[[  0 -25  -6 -25  -6  12  -8  10  26]
 [  3  21   3 -16 -22  27  -4  -5  -2]
 [  2  17 -26  10   9  -9  -4 -13 -21]
 [  6  11  -9  43  32  -9   7 -12 -15]
 [  5  23 -19   3  -7 -11  -5   4 -24]
 [  6  10  -7 -11  32 -10   8 -11 -16]]
->
[[-16 -11   8 -10  32 -11  -7  10   6]
 [-24   4  -5 -11  -7   3 -19  23   5]
 [-15 -12   7  -9  32  43  -9  11   6]
 [-21 -13  -4  -9   9  10 -26  17   2]
 [ -2  -5  -4  27 -22 -16   3  21   3]
 [ 26  10  -8  12  -6 -25  -6 -25   0]]

[[-34  -9  19  36  -3  28  11   8]
 [-21  14  24   0 -52   3  26  35]
 [-29   8   0  10 -44  12  25   0]
 [  0  -1  25  26 -25  23  19  21]
 [-30 -13  13  38  11  29   3  -1]
 [-32 -11  16  37   0  29   8   4]
 [-26 -15  10  38  18  28   0  -6]
 [  0   2  26  21 -32  20  22  26]
 [-36  -4   0  31 -18  25  17  17]
 [-35  -7  21  33 -10  27  14  13]
 [-25  11  25   4   0   7  26  33]
 [-32   5  25  16 -38  16  23  29]]
->
[[ 29  23  16 -38  16  25   5 -32]
 [ 33  26   7   0   4  25  11 -25]
 [ 13  14  27 -10  33  21  -7 -35]
 [ 17  17  25 -18  31   0  -4 -36]
 [ 26  22  20 -32  21  26   2   0]
 [ -6   0  28  18  38  10 -15 -26]
 [  4   8  29   0  37  16 -11 -32]
 [ -1   3  29  11  38  13 -13 -30]
 [ 21  19  23 -25  26  25  -1   0]
 [  0  25  12 -44  10   0   8 -29]
 [ 35  26   3 -52   0  24  14 -21]
 [  8  11  28  -3  36  19  -9 -34]]

[[  7  -5   7 -16   5 -32   7 -27  14  -4]
 [ -7 -14  -5  19   1  -9  15 -11  21  10]
 [ -6   6  -4  11   9 -45 -13  -1   8  -3]
 [  2  11   7  12   9  -7  -3 -28   0   1]
 [  0 -14 -17   8  -8 -52  16  10  -2  -2]]
->
[[ -2  -2  10  16 -52  -8   8 -17 -14   0]
 [  1   0 -28  -3  -7   9  12   7  11   2]
 [ -3   8  -1 -13 -45   9  11  -4   6  -6]
 [ 10  21 -11  15  -9   1  19  -5 -14  -7]
 [ -4  14 -27   7 -32   5 -16   7  -5   7]]

[[ 16  23  28 -15]
 [-17  -4 -15   9]
 [  2  29 -23  -2]
 [ -4  -1 -47  10]
 [-22 -11  15   7]
 [ 25  13 -27  -7]]
->
[[ -7 -27  13  25]
 [  7  15 -11 -22]
 [ 10 -47  -1  -4]
 [ -2 -23  29   2]
 [  9 -15  -4 -17]
 [-15  28  23  16]]

[[ 18 -21  -3 -29 -11 -10  12  -6   2   7 -11  10  17]
 [  3  23   2 -14   3  -2  19  26   5  -3  17  -3  33]
 [ 17 -33   4 -18   0   1   2  -9  -2  11 -21   1  -2]
 [ -9  -2 -20 -11  13  20  17  -7   6 -13  14   1   4]
 [-10   0   9  23   8  25 -20  -3   2   2  -1 -10 -28]
 [ 19  -3   8   5   9  -6 -18   0  19   2   7 -34 -37]
 [-39  55 -13  18 -16 -15   0  -8  15 -21  46  -6 -21]]
->
[[-21  -6  46 -21  15  -8   0 -15 -16  18 -13  55 -39]
 [-37 -34   7   2  19   0 -18  -6   9   5   8  -3  19]
 [-28 -10  -1   2   2  -3 -20  25   8  23   9   0 -10]
 [  4   1  14 -13   6  -7  17  20  13 -11 -20  -2  -9]
 [ -2   1 -21  11  -2  -9   2   1   0 -18   4 -33  17]
 [ 33  -3  17  -3   5  26  19  -2   3 -14   2  23   3]
 [ 17  10 -11   7   2  -6  12 -10 -11 -29  -3 -21  18]]

[[ 17 -18  -6 -15 -28  33]
 [ 33 -25  -7  18  -4   4]
 [ -1   1  31 -17  18 -12]
 [-17 -21  19  25   2  11]
 [-14 -30 -53 -36   2  14]]
->
[[ 14   2 -36 -53 -30 -14]
 [ 11   2  25  19 -21 -17]
 [-12  18 -17  31   1  -1]
 [  4  -4  18  -7 -25  33]
 [ 33 -28 -15  -6 -18  17]]

[[ -3   9  -2  -6  -7 -16   8  -9  13  10]
 [  2   9 -14  15 -35  20  32  11  20   0]
 [  6  -6  12   5   9 -17   6 -25  35  15]
 [ -8   3 -18  12  16 -21  15 -50   4 -13]]
->
[[-13   4 -50  15 -21  16  12 -18   3  -8]
 [ 15  35 -25   6 -17   9   5  12  -6   6]
 [  0  20  11  32  20 -35  15 -14   9   2]
 [ 10  13  -9   8 -16  -7  -6  -2   9  -3]]

[[-35 -19]
 [ 56  14]
 [-23 -45]
 [-20  54]
 [-12  36]
 [-50   7]
 [ 12 -17]]
->
[[-17  12]
 [  7 -50]
 [ 36 -12]
 [ 54 -20]
 [-45 -23]
 [ 14  56]
 [-19 -35]]

[[-18 -23  57 -16  -5 -30 -35  15 -18  21  -9  -3 -23 -22]
 [  1  32 -13  -5   8 -22 -30 -18  -9  42  14 -13  28  -8]
 [-18 -12  -4  53   1 -16  35  18  20 -13 -42   6 -21 -19]]
->
[[-19 -21   6 -42 -13  20  18  35 -16   1  53  -4 -12 -18]
 [ -8  28 -13  14  42  -9 -18 -30 -22   8  -5 -13  32   1]
 [-22 -23  -3  -9  21 -18  15 -35 -30  -5 -16  57 -23 -18]]
